One turning vector, and how many steps it has turned
The counts run from 0 to 1128.
[131 149 108 198 107 149  94  87 110 113 166 124 102 111  89 151 171 117
 138 156 160 150 116 113 123 145  94 135  87 158 103 168 173 131  94 150
 143 176 134 130 118 117 118 131  95 128  81 126 157 147 129 118 148  89
  74 105 172 125 151  77  99 151 135 111 101 125 108 147 115] : 691
[130 140 111 159 156  67 134 124 138  84 103 138 156 172 104  95 100  72
 148 139 178 128 136  86 103 100 117 147  61 163 160 162 110 113 118 122
 155 164 137 150 147 114 134 117 110 154 136 162  84 166 108 105 119 120
 116 102 143  80 161 113 108 167 153 136  99 114 140  97 116] : 1043
[137 142  70 128 154 125 142 127  70 130 136 158 117 113 143 144 146 131
  99 142 152 108 149 159  87 146 128 115 141 138 169 108 112  99 116 129
 138 162 120 161  94 119 180 118  71 149 148 121 140 118  67 107 133 116
 105  91  99 148 121 151 105 168 177  89  82 147  94  92 115] : 1066
[113 160 108 117 171  81 122 141 105 136 124 146 142 167 125 128  96  82
 142 126 136  73 124 142 127 131 126 149 127 163 183 119 133 124 125 116
 141 127 141 149 128 122 143 143  76 144 166  92  69 132  89 131 153 119
 137  96 167 101 160 130 110 154 133  99 146 153 144  55 107] : 769
[147 161 124 184 152 102 124 126 106 149 129 197 119 115  98 145 129 110
 104 154 155 120 150 148 119 169 109 150 111 135 150 113 186 137 131 108
 127 140 168 121  85 142 170 163 108 137 149  81 141 140  69 128 126 107
 156  69 129 149 138 128  88 144 118  81 117 143  96 102 143] : 524
[122 155  89 122 171  87 142 140 116 125 113 142 145 127 127 116  81 121
 128 120 115  67 140 115  98 133 125  96 116 191 186  95 114 131  99 116
 127  97 156 128 126 112 151 153  92 153 140 100  91 141  99 133 151  93
 151 102 162 141 131 104 108 171 124  63 170 140 129  77 148] : 767
[136 140  99 130 172 153 109 160 121 105 132 153 106 135  86 133 160 121
 166 111 124  92 102 107  97 103  95  84 119 128 139 122 142 141 100 147
 167 196 112 128 126 157 152 132  65 144 118 103 114 123 122 117 167  97
  78 106 181 121 107 105 150 133 187 122 102 153 131 106 120] : 456
[139 158 100 179 149 149 122  96 126  94 168 121 117  75 106 140 168 106
  95 118  96 116 126  97 122 111 136 115 185 132 134 134 134 124  77 147
 158 158 137 140 135 158  90 170  80 122 109  98 127 155 174 154 142 133
  80 110 163 118 117 111 112 147 129  77 167 149  97 133 118] : 313
[127 139 127 118 115 122 134 141 114 106 116 110 126  59  65 129  95 123
  97 187 129  78 138 111 114 124 119 135 128 145 146 141 148 117 137  92
  84 161 167 175 143 115 117 162  76 172 105 122 144 157  82 136  98  80
 115  82 138 113 138 116  99 117 166 110 139 122 103 122 118] : 804
[154 157 115 138 155 113 123 126 111 160 123 162  93  87 106 113 164 146
 150  96 156 129 116 111 143 168 145  79 151 130 117 121 178 136 141 118
 162 144 115 112  90 103 129 134 102 163 138  66 137 138 126 102 160  79
 119  90 143 109 162  80  82 154 163  79 134 139 125 150 114] : 972
[172 124 142 153 149 126 142 153 111 130 140 161 113  95 117 129 116 147
 129 129 150  86 132 112 145 161 140  89 155 116  91 127 166  96 143 107
 141 174 128 108 103 113 166 154 102 163 121  75 169 109 100 106 138 117
 158  81 137  94 137 136  74 140 175  71 120 141 107 120  84] : 969
[112 117  88 111 171 139 159 150 127 120  90  96 108 111  99  79 109  97
 152 133 182 128 124 101  99 112 145 117  83 106 155 143 137 112 119  92
 128 172 102 150 137 104 133 122 116 170 137 132 116 117 124 102 135 105
 109 108  83 108 119  51 104 152 201  77 109 143 109 120 126] : 945
[145 127  67 159 149  77 139  89 106 143 117 168 144 123  97 156 126 143
 105 111 119 107  98 122 163 156 127 117 135 170 115 143 159 110  95 143
 148 150 142  97 110  97 164 137  91 118 128  93  99 147 134  95 115  85
 102  79 152 115 160 102  98 141 187  61 137 146 129 114 112] : 427
[163 174 130 175 160  82 114  96 124  74 127 139 151 131  96 160  85 104
 101 172 145 126 125 136  81 115 123 136 118 157 128 148 132 156  95 129
 173 144 152 144 114 148 155 163 102 123 107 142 134 136 151 141  93 125
 127  90 190  87  93 162 136 164 126 120 116 124 140 102 178] : 897
[125 176  98 128 183  81 146 150 122 136 111 158 164 185 118 109  77  84
 152 108 149  85 129 145 131 117 129 151  98 155 156 124 136 123 112 105
 141 150 135 141 135 112 144 143 100 168 143 106  62 116  95 130 157 146
 146 105 163  81 157 123 101 167 145  71 118 135 143  57 119] : 770
[116 140 154 179 175 135 111  96 125 136 137 122 108 131 114 146 156  89
 149 109 153 157 116 115 147 147 136 133 119 101 133 132 178 145  88 145
 149 163 110  93 123 124  89 180 134 108 155  76 104 131 154 116 160 177
 144 117 137  77 162  97  96 167 126 103 134 150 115 135 127] : 988
[151 115 105 149 134 124 113 126 119  90 147 122 115 161 109 136 156 127
 127 124 108 118 105 106 129 160 102  42 137 151 118 110 140 139  91 175
 127 180 104 131 112 102 135 131  73 114 135  87 138 145 107  84 144  99
 126 110 177  70 117 112 125 146 179 106  71 144 118 123 104] : 590
[127 137 124 172 170 127 141  92 109 116 148 126 139 127 137 142 153 111
 158 103 177 156 125 104 134 129 130 144 136 141 130 120  99 139  64 155
 169 163  73  94 117 120 127 122 132 124 130 120 103 116 134  92 154 194
 117 104 120  88 132 119 105 187 167 118  80 150 118 151 101] : 717
[120 115 136 157 113 182 106 102 101 135 136 148 118  98 102 195 185 114
 148 166 123 134 149 138 122 135  83 136 114 135 142 128 173 137 104 134
  97 192 136 125 109 117 133 158  80 123 140  87 119 131  63 116 135 101
  95  83 134 147 121 115 118 160 146 101  75 141  90 146 112] : 687
[143 119 104 170 135 112 132 121 121 104 141 158  99 128 131 116 132 115
 103 165 155 137 178 109  95 158  96  84  97 150 164 106 129 118 128 136
 108 136 159 143  99 120 177 134 100 141 159 142 176 135  66  91 109  87
 136  91 103 137 111 122  92 179 143 101  81 126  94  95 140] : 251
[122 166  92 178 149 125 140 141 150 103 146 118 112 138 120  98 152  70
 121  95 141 140 175  84  71 140 117  84 140 125 128  88 154 171 106 156
 111 147  78 145 116 132 117 163 125 124 141  53 155 135 105  77 162 110
 172 119 129 122 126 105  97 169 157 100 116 135 121 104 111] : 483
[159 172 114 168 135 117 138 111  87  97 112 153 116  93  97 119 122 107
 140 162 177 141 118 100  72 105 146 165 102 131 123 158 156 140 127 108
 155 176 157 163 122 124 123 158 111 162  85 118 123 124  83 129 121  80
  81 112 170 121 139  74 128 141 142  85 125 112 162 127 130] : 799
[162 137 171 181 140 144 148 134 112 120 173 114 130  84 154 150 111 139
 128 145 101 111 157 102 115 145 124  91 165 144 126 109 143 122  96 114
 130 163 141 110 129 127 127 159  95 158 113  91 172 123 151 121 135 147
 140  86 153 127 129 153  80 172  98  66 134 135  59 142  95] : 43
[125 139 129 193 192 131 124 136 129 107 123 182 128 122 120 163 120 114
 125 106 109 116 161 117 101 135 114 124  71 129 106 113 110 145  82 133
 177 169 121  91 128 156 167 145 108 127 119 116  84 147 117 113 141 167
 108 120 154 158 104 123 112 164 127 117  83 171 124  78 128] : 75
[136 126 149 154 127 111 105  93 129 106 137  88 134  92  71 140 123 143
 134 153 170 116  98 102 169 126 113 127 145 181 140 158 139 139  77 137
 122 146 105 111 149  79 106 133 102 124 123 136 144 153 153 104 113 139
 118  71 140  50 153 106  90 146 187 164 121 128 104 152 106] : 707
[107 164 100 140 105 138 143  97 105  94 132 104 144 146 115 130 124  81
 102 132 136 134 156 134  89 114 124 165 126 170 152 109 107 151  84 142
  80 143 153 194 151  88  93 135  76 154 117 140 105 117  80 129 129 129
 115 115 119 101 108 101 114 171 112  68  89 124 103 132 134] : 921
[150 157 161 118 117 135 122 124 112 142 134 106 113  44  50 120 126 140
 110 144 175 120 120 130 160 159 155 124 147 138  76 137 179 137 113 105
 128 159  93 128 151 109 103 144  97 142 145  90 158 125 147 117 132 137
 115  99 130  63 144  91  85 122 173 138 126 171  86 122 112] : 29
[126 120 119 131 136 166 123 130  58 123 130 115  89 129 130 153 154  99
 164 165 150 121 116 144  84 124 118 142 137 121 177 131 160 111 116 119
 131 188 109 146 117 117 125 152  96 142 139  91 131  78  82 112 169 132
 103  87 138 114 127 112 149 160 183 102  91 141 115 116 117] : 9
[154 116  81 135 137  95 162 129 140 157 123 166 162 112 113 132 159 128
 158 106 139 119 141 105 128 104 108 121 122 172 145 113 136 126  90 130
 152 137 159 115 128 109 137 117  80 158 132 116  82 151 144 110 114  80
  89  86 137 134 176  91 104 173 152  51 154 123 123 153 118] : 430
[152 100 140 135 172 131 145 146 113 133 122 147 108 101 130 142 132 137
 199 141 169 132 124  88 116 150 135  86 109 123 127 129 158 108 131  96
 163 191  96  92  93 116 164 143 118 161 127  93 118 129 114  88 152 110
 118  80 133 127 148 108  81 154 197 115 101 114 117 137  96] : 835
[112 130 144 164 117 115 136  44 117 123 138 113 129  82 124 186 115  94
 130 173 138 169 144 126 145 135 143 171 122 160 121 159 163 105 102  98
 130 166 138 117 164 111  95 170 119 106 121 124  91 160 167 103  82 143
 111  89 140 106 153 100  89 163 131 110 133 123  95 127 117] : 544
[165 149 122 136 163 103 114 119 152 109 143 132 126 124 110 125 127 127
 158 152 158 120 151 112 148 166 115  77 144 154  98 117 120 110 145 116
 199 126 106 137 119 122 143 141  96 114 146 138 143 132 178 102 107 126
 119  77 170  98 127 139  97 193 166 157 141 122 141  83 142] : 735
[153 146  98 117 151 139 129  89 127 157 126 144 121  79  88 134 151 111
 151 145 158 109 120 138 147 123 127 122 143 136 161 108 147 131 125 116
 165 136 172 135 126 101 106 135  70 164 145 141  93 115 154 151 128 104
  93  83 141 107 140  93 117 190 136  51 168 120 137 154 168] : 296
[118 127 165 182 170 140 137 103 158 132 137 112 122 131 102 145 140  67
 149 125 146 139 133 107 150 145 110 121 127 103 134 117 182 139  92 144
 133 169 119  91 118 110 101 176 151 101 162  81 109 127 137 110 151 177
 165  95 132  78 137  84 101 166 128  82 159 141 113 145 127] : 987
[179 154 119 138 110 102 149 124 104 110 125 137 117 110 134  86 127 155
 130 165 172 139 150  96  78 123 146 106 110 156 158 151 116 100 127 105
 153 131 174 168 144 103 134 111  97 186 150 170 157 160 120 113 110 105
  92  92 143  76 158 138  86 169 117 121  88 146  87 100 118] : 258
[107 117 130 153 136 157 131 121  82 112 137 102 122 120 127 160 129 116
 151 143 157 133 121 123 112 144 111 127 134 139 156 124 144 135  86 123
  83 171 104 115 111  80 122 161 133 159  83  85 126 101  69 102 179 136
 146  91 126 109 121 102 111 154 158  72  77 126  93 179 102] : 823
[172 147  77 139 120 108 118  99 106 138 135 150 117 155 103 140 160 108
 129 161 200 130 141 156 103 143 121 139 143 148 143 133 164 124 130 131
 145 166 127 167  90 101 146 127  87 136 153 105 159 113  90  89 124  70
 110  78 127  90 137 124 134 175 186 103  87 128 123 122 143] : 1069
[ 89 130 163 174 147 140  92 128 117  84 131 113 130 120 119 173 129  92
 123 137  59 104 155 100 130 147 114 102 118 135 145 124 136 141 104 131
 100 189 114 117 155 144 120 174  93 106 138  92 102 174 101 129 127 157
 142 117 164 103 117 140  80 126 140 141 103 157 113  86  92] : 208
[ 99 146 131 176 117 113 113  67 122 169 139 126 138 119 108 155 141  95
 129 152 145 157 126 151 147 149 133 160  95 128 164 143 167 124 105 120
 105 150 160 132 134 107 104 134  97 149 157 125  97 163 112 147 119 148
 116  97  99 105 170  96  56 158 106  81 119 136  83 141 130] : 541
[113 131 132 164 189 150 120  97  88 139 132 123 125 113 115 150 131  81
 137 116 151 108  98 134 151 138 141 142 138  94 148 117 143 116  86 116
 147 174  92  91 124 125 124 168 118 141 133  76  91  85 137 157 172 201
 123 117 119  98 126  90 113 158 160  70 145 163 109 120 116] : 172
[145 183 168 188 161 133 102 127 111  64 148 123 113 118 115 125 136 103
 141 163 160 120 148  92  96 125 124 130 138 125 151 136 119 156 131 123
 156 171 128 167 100 130 128 161 105 152  97 113 168 131  77 160 133 136
 149  89 153 104  90 146  86 171 114 138 106  95 147 144 162] : 352
[164 177 147 179 157  99 114 120 118  79 135 180 155 115 120 166  96 146
 124 136 115 106 153 113 108 143 136 124 137 167  99 146  97 151 116 119
 179 153 128 140 128 125 163 140  89 139  97 115  94 171 124 121 113 137
 114  94 197 112 133 166 101 160 119 147  87 144 139  93 121] : 83
[161 136 134 121 173 113 126 142 153 123 126 149 122 115 122 113 110 135
 142 111 124 126 140 113 130 157 152  37 140 132 113 110 113 123 140 115
 193 141 100 131 119 137 160 104  58 146 166 137 128 161 168 107 106 128
 109  99 150 100 129 142  60 181 162 140  95 145 116  82 133] : 737
[115 177 129 159 177 137  96 139 131 151 170 130 131 110  76 136 161 111
 148 114 148  89 107 121 148 147 111 121 113 140 130 120 162 180 109 129
 159 131 143 119  94 136 130 150  65 163 108  86 124 133 129 170 180 101
 115 101 171 151 137  97  81 166  99  79 146 119 133 128 169] : 187
